Here is a table of points, one per row:
[-32  67  56 -48   0  25 -64  -2 -85  23 -79 -90  60  65  34 -65]
[ 75 -41 -26 -22  10 -46  80  -8  22 -52  62  24 -32 -12 -56  51]
[ -9   3 -20  14  39  29 -28  48 -18  27 -54   9  35  -5  62 -62]
[-19  66  -2 -39 -31  51   6 -33  -8  54  37   6 -18 -15 -15 -16]
[ 18 -38 -32  35  84  14  67   2  61 -52  50  69 -34 -33 -45  54]
[-32  29  64 -23  -2  30 -46  44 -80  20 -88 -85  32  53  43 -91]
[-36  56 -10 -25  -8  46 -13 -64 -33  28  28  21 -16 -38  10 -38]
[ -4  17 -10   6  13  50   4  28 -30  19 -77 -10  44 -14  56 -72]
[  6  20  46  19  77  39  -9  60   6  32 -86 -24  20 -20  58 -52]
[ 23 -39 -28  14  81  22  52   4  65 -80  63  64 -42 -57 -34  19]
[ 17 -21 -11  50  27 -97 -15  17  31 -33 -37 -50  64 -17 -41  99]
[-21  29  18  45  37  43 -14  31 -17  25 -76  -4  34  16  36 -71]
[-15  29 -16   2  21  13 -21  14 -45   9 -73  17  19 -29  44 -70]
[ 12 -13 -20  49  38 -72 -15  17  10 -27 -24 -53  67  -3 -24  98]
[  6  19  20  25  95  31 -30  65   0  -1 -68  -5  26  -2  61 -68]
[ 23 -46  -2  12  13 -87 -18  35  37 -28 -35 -83  46 -20 -25  86]
[  1 -39  36  11 -65 -86   4  19  14 -36  91 -27 -46  33 -16 121]
[  4 -60 -46   4  16 -21  63  -8  26 -12  53  47   6  -3 -26  14]
[ 12  20  44  53  94  24 -39  66   9  -2 -82 -39  59  11  58 -37]
[ 15 -10 -47   5  73  14  51   4  72 -36  56  78 -30 -61 -37   9]
[ 10  41  30  19  99  24 -42  90  12  17 -72 -28  45  31  65 -33]
[ 54 -59 -41  24   4 -15  72   2  32 -33  80  55 -18  -3 -60  30]
[-32  51   2 -33 -24  33   2 -25 -17  25  27  -2 -29 -27 -18 -11]
[ -6  47 -26   4  -1  29  -8  -7 -40  -2 -52  42  25 -36  30 -42]
[  7 -42  42   9 -51 -87 -13  -6  16 -14  71 -29 -67  45 -28 127]
[ 52 -39 -40 -14 -10 -18  95 -19  -3 -55  73  32 -45 -23 -58  47]
[-29  43  52 -26   9  37 -82  10 -72  45 -78 -91  34  63  69 -91]
[ 15  53 -20   6 -21  36 -43  12 -32  -2 -54  32   1 -56   2 -41]
[-46  49   7 -29 -15  67 -58 -36   0  24  -8  29  10  23  52 -89]
[  8 -45  21  17 -83 -72 -14 -43  11  -3  56 -54  19  -5 -36  82]
[  4  54  11 -41 -44  29 -17 -59 -24  39  23  29 -16 -10  -4 -30]
[  0  21  -9   1  29  64 -39  64  -3  22 -61  10  43  16  40 -81]
[  3  18   9   1   7  46  13  29 -13   7 -60   6  55  -4  42 -64]
[ -56   22    4  -19  -21   82  -58  -34   15   45  -40   56    9    8
   47 -103]
[ 24 -74 -44  30  37  -6  63  18  24 -14  41  78 -17 -16 -59  25]
[ 60 -52   6 -28  -5 -51  81  -2  -8 -29  58  38 -16 -23 -73  31]
[-37  56  39 -54 -16  70  12 -59 -33  31  34 -11 -25 -25  -7 -14]
[ 33 -59 -24  31  27   0  54   7  42 -21  58  56 -25 -15 -36  52]
[ -61   34  -20   -3   -9   85  -54   -2   -6   28  -29   27    2   21
   48 -120]
[  8  32 -26  13 -21  30 -36  28 -18   1 -49  56  18 -22  16 -24]
[-22  21  37 -45   2  23 -69   7 -90  39 -68 -97  50  61  49 -55]
[ 24 -31 -21  -4  74  33  66  18  84 -33  29  72 -24 -60 -45  26]
[ 14 -30   6  51  30 -53  17   0   5 -20 -41 -70  71  14 -31  88]
[  9 -53   2  30 -47 -97   7 -52  14 -21  48 -35  -9   9 -42  55]
[ 13 -21 -21  54  19 -31 -21   3   9 -17 -23 -80  61   6 -64  83]
[  4  -6  34   8 -70 -90   0  24  11 -29  60 -43 -82  38 -12 103]
[-14  41  -6  15  22  43   0  52 -40  32 -89  -8  31 -16  62 -85]
[  11  -30    7   27 -101  -93    5   -1   -7  -21   33  -51    4    7
  -39   81]
[ 11 -56  53  -6 -71 -87   8  28  25 -26  77 -41 -81  24 -28 120]
[-19 -31  42  12 -35 -75  21   2  18 -25  59 -84 -65  36   1 115]
[-47  94   1 -28 -32  81 -22 -40 -40  67  13 -18 -27 -20  -9 -29]
[ -6  34  32  21 109  18 -18  59   9 -11 -83 -44  36   4  57 -52]
[-14  43  10 -37 -30  56 -11 -63 -45  63  19   7 -12  -2   0 -36]
[ 29 -51  19  34 -90 -96   5 -40 -20   1  54 -50 -14  10 -40  87]
[ -5  60   1 -37 -20  56  -5 -54 -27  41   7  14 -25 -22 -13  -8]
[-52  21  11 -43 -34  64 -52 -33 -19  50 -40  53 -20  12  18 -79]
[  5  26  45  41  90  47   3  51  30  40 -70 -22  20   3  66 -35]
[-34  40  81 -33  -5  23 -54  26 -89  13 -62 -59  16  56  54 -60]
[  5 -40  14  25 -81 -87  -6 -24  11 -25  51 -39  13  35 -23  70]
[ 57 -45 -33  15  -4 -27  78   4   5 -42  78  43 -40  11 -58  44]
[ 13 -44  29  -5 -45 -88  10  -6  34 -40  79 -60 -82  35  -6 112]
[  7 -45 -42   1  82   9  65   0  61 -61  19  68 -23 -40 -58  29]
[ 26 -45  14  34 -81 -94   9 -26  -4 -11  25 -54   6   8 -48  80]
[-25  49 -16 -34 -47  25 -21 -48 -43  38  19  18  -1 -14 -12 -22]
[ 47 -56 -38   1 -11 -33  95  12  26 -32  91  58 -30  -4 -57  37]
[ 58 -71 -44   9 -18 -32  95   4  36 -29  88  28 -42  -4 -61  30]
[-16 -18  19   8 -47 -98   4   3  25 -41  74 -28 -67  48  -5 127]
[-43  37  -2 -21 -34  79 -50 -50   4  53 -32  29  15  34  39 -94]
[  7  34   5 -10  48  41 -28  25 -20  27 -64   8  17  -2  45 -66]
[-18  33  52  32 127  41 -29  60  24  13 -70 -20  36   9  45 -43]
[  5  26  41  26  90  20   5  59   0  24 -74 -42  30   5  64 -63]
[ 42 -34 -44   3  75  11  72  28  84 -47  50  63 -22 -32 -42  43]
[ -4 -55 -36  12  41  17  60   4  53 -14  34  74   3 -22 -41  36]
[ 37 -26 -64   4  29  -3  64   5  25 -13  12  59 -17 -30 -30  29]
[ 21   0 -21  59  33 -82   8   3  22 -28 -44 -76  31   2 -41 111]
[ -70   37   -4  -15   -6   68  -55  -32  -14   29  -43   45    1   23
   50 -104]
[-33  39  68 -44  12  51 -65  -5 -77  62 -67 -62  19  38  39 -73]
[-16  31  23  -5  17  24 -19   7  14   7 -62  15  58 -26  44 -68]
These points spread out most along one direction. How many in every 100 of the points above lie lower along it than each point below? Round to a whole number. More than half of the points above lie lower than the first one.
[  18  -42   50   31  -67 -103   16  -13   10   -5   23  -37   -7   11
  -60   74] 21
[  1 -43 -29  19  72   4  80   2  89 -56  34  73 -17 -41 -31  54] 28
[ -4  50  13 -28 -26  54 -10 -49 -35  41  20  -8   2 -23 -16 -33] 55
[ 10 -69 -63  24  34  13  63   5  20 -29  53  46 -28 -20 -16  57] 29
[   4  -47    2   35  -85 -103    9  -37   -6  -20   55  -56   15   26
  -69   57] 17
[-17  24 -34 -16 -25   4 -25   5 -21  16 -34  18  32 -27  20 -43] 59
[ 36 -23  -7  62  10 -83   7  34  15 -39 -39 -90  75  10 -29 115] 35
[ -8  24  -1 -14  11  23 -19  48 -11  21 -61  -6  17   0  45 -81] 69
[-43  54  37 -46  24  36 -69  10 -90  15 -52 -75  13  68  39 -53] 92
[-21  34   6 -29  31  27 -28  40 -20  36 -93  20  53   0  55 -57] 87
[-64  28 -15 -29 -26  62 -55 -17 -26  39 -27  49   2  16  45 -98] 86
[-17  30 -37   2 -12   9 -55  -2 -16 -14 -47  55   8 -37  25 -50] 59
[  8  44  43  61  93  50 -10  64   0  12 -77 -27  38  30  60 -34] 77
[-52  26 -25 -36 -20  68 -56 -38   3  63 -42   8  -6   3  46 -98] 87
[ 12 -32  35 -11 -77 -53   3   1  26 -23  87 -47 -45  29   2 127] 12
[ -4 -24   6  13 -70 -80   4 -39   8 -28  23 -31  -4  24 -38  83] 28
[ 71 -23 -40 -18  14 -15  86 -16  17 -25  64  44 -26 -42 -49  38] 22
[ 30 -54  42   5 -63 -99  -6   7  27 -44  75 -29 -65  58 -18 127] 0
[ -9  41 -13 -23 -28  26 -20   8 -43 -12 -58  36  20 -16  45 -62] 63
[ -7  28  -7 -12  18  23 -18   9 -24  13 -70  23  37  27  53 -51] 64
[ -25   35   66  -37   20   18  -65   10  -95   16  -38 -100   48   42
   70  -47] 88
[   5  -71   20   20  -75 -103   12  -24    2  -17   57  -28    3    0
  -55   88] 9
[-39  60  50 -52  30  31 -66  -3 -58  20 -59 -90  39  58  48 -53] 95
[ -53   46  -15  -35   -7   73  -65  -39  -18   49  -46    3  -11   -7
   35 -110] 95
[ 16 -22  47  16 -71 -95  26 -13  37 -45  79 -48 -67  25 -29 112] 0
[ -61   33  -10  -13   -2   66  -50  -35  -20   74  -48   37   11   16
   41 -114] 95
[ 25 -57 -27   6  37 -17  46  -1  28 -27  66  79 -24 -20 -42  25] 29
[ -1  12  -7  15  12  34 -22  30 -20  34 -73  13  40   8  69 -71] 82
[ 72 -54 -28  -2  -1 -26  84   2  19 -16  68  60 -33 -20 -57  69] 9
[-34  41  30 -64 -34  42 -29 -51 -40  28   9  -1 -10 -45 -39 -33] 55
[ 15  28  21  41  76  42  -5  69  14  18 -51 -28  34   7  58 -50] 64
[ 23 -57 -23  17  44 -18  45  24  35 -18  43  34 -23 -44 -31  32] 32
[ -3  41  24 -21 -18  55 -11 -53  -9  49  27  12 -23 -24   3  -9] 50
[ 12 -39   5  14 -88 -93 -11 -34   9 -29  60 -55   6  21 -35  68] 21
[ -5  37  19   3  25  33 -32  36 -32  12 -74   0  27 -34  53 -69] 85
[ 36 -66  -8  81  29 -67   7   1  23 -12 -32 -58  65 -15 -21  91] 37
[ 23 -28 -63  -1  17 -43  58  21  30 -35  25  55   6 -20 -28  44] 32
[ 25 -48 -67  14  47  -4  63  15  70 -40  60  69  -7 -48 -54  33] 23
[ 26 -31 -51  33  42 -12  65  25  40 -16  37  54 -30 -24 -27  15] 37
[ 60 -61 -44   4  -8 -47  79 -12  13 -23  48  31 -36   0 -50  33] 17
[ -63   32   -3  -20  -19   95  -51  -37   -5   37  -15   37   21   14
   39 -122] 92
[-48  57   1 -35 -60  45 -14 -33 -11  51  30  -3 -19 -26 -17 -25] 53
[ 13 -20  16  24  35 -65   5  21  24 -22 -15 -62  44   6 -26  63] 47
[-16  65  -7 -42 -51  42  13 -49 -55  37  32  11 -31 -34  -5 -36] 53
[-27  54 -11 -22 -11  46 -14 -54 -22  23  28   1 -14 -18 -32 -24] 49
[ -39   16   -7  -12  -56   75  -50  -31    4    4  -55   41  -15    8
   37 -120] 85
[ 19 -32  50  -5 -56 -97  -4  -4  40 -23  80 -26 -71  18  -1 100] 9
[ 15 -31  35  -3 -53 -97  -4   6  15 -15  90 -55 -59  49  -9 105] 10
[-54  37 -27 -12 -15  71 -43 -64  11  36 -43  31  -1  -1  58 -99] 86
[ 21 -47 -58  19  90   8  75  -4  99 -73  53  75 -29 -44 -26  47] 22
[ 30 -37  51  15 -55 -74   8 -21  31 -35  55 -32 -82  31 -42 111] 5
[ 42 -46 -37 -14 -19 -19  65  11   9 -38  59  62 -22 -11 -47  43] 22
[ 11  32  43 -59  -4  21 -44  -7 -64  30 -85 -82  36  74  83 -61] 95
[-34  66  16 -39 -36  41 -18 -40 -44  21  25  22  12 -25 -36  -8] 50
[ -1   8 -22 -25 -12   6 -34  13 -15  21 -52  41  27 -54  -6 -63] 59
[ 23 -40  20   9 -85 -64   7  -4  20  -7  94 -25 -65  28 -32  99] 5
[ 13 -62 -45  16  46  -5  57  14  30 -38  43  67 -14  -7 -36  61] 28
[ 18  32 -48   1 -15  11 -37   8 -41   3 -24  41  28 -38  11 -48] 56
[ -37   25  -18  -31  -39   83  -59  -27   -1   18  -27   24    6   16
   43 -111] 86
[ 10 -43 -57  11  91  -6  57  18  78 -25  43  58 -16 -32 -60  48] 29
[ 81 -60 -22  21 -10 -25  91  -1  24 -53  72  15 -30   4 -69  39] 6
[-67  55  -8 -18 -23  75 -60 -32  13  40 -32  19 -17  21  67 -87] 87
[ -4  28 -54 -37 -19  20 -28   6 -27 -18 -34  58   4 -24  24 -68] 59
[-38  18  47 -21  -7  15 -54   3 -76  39 -80 -95  45  52  58 -75] 95
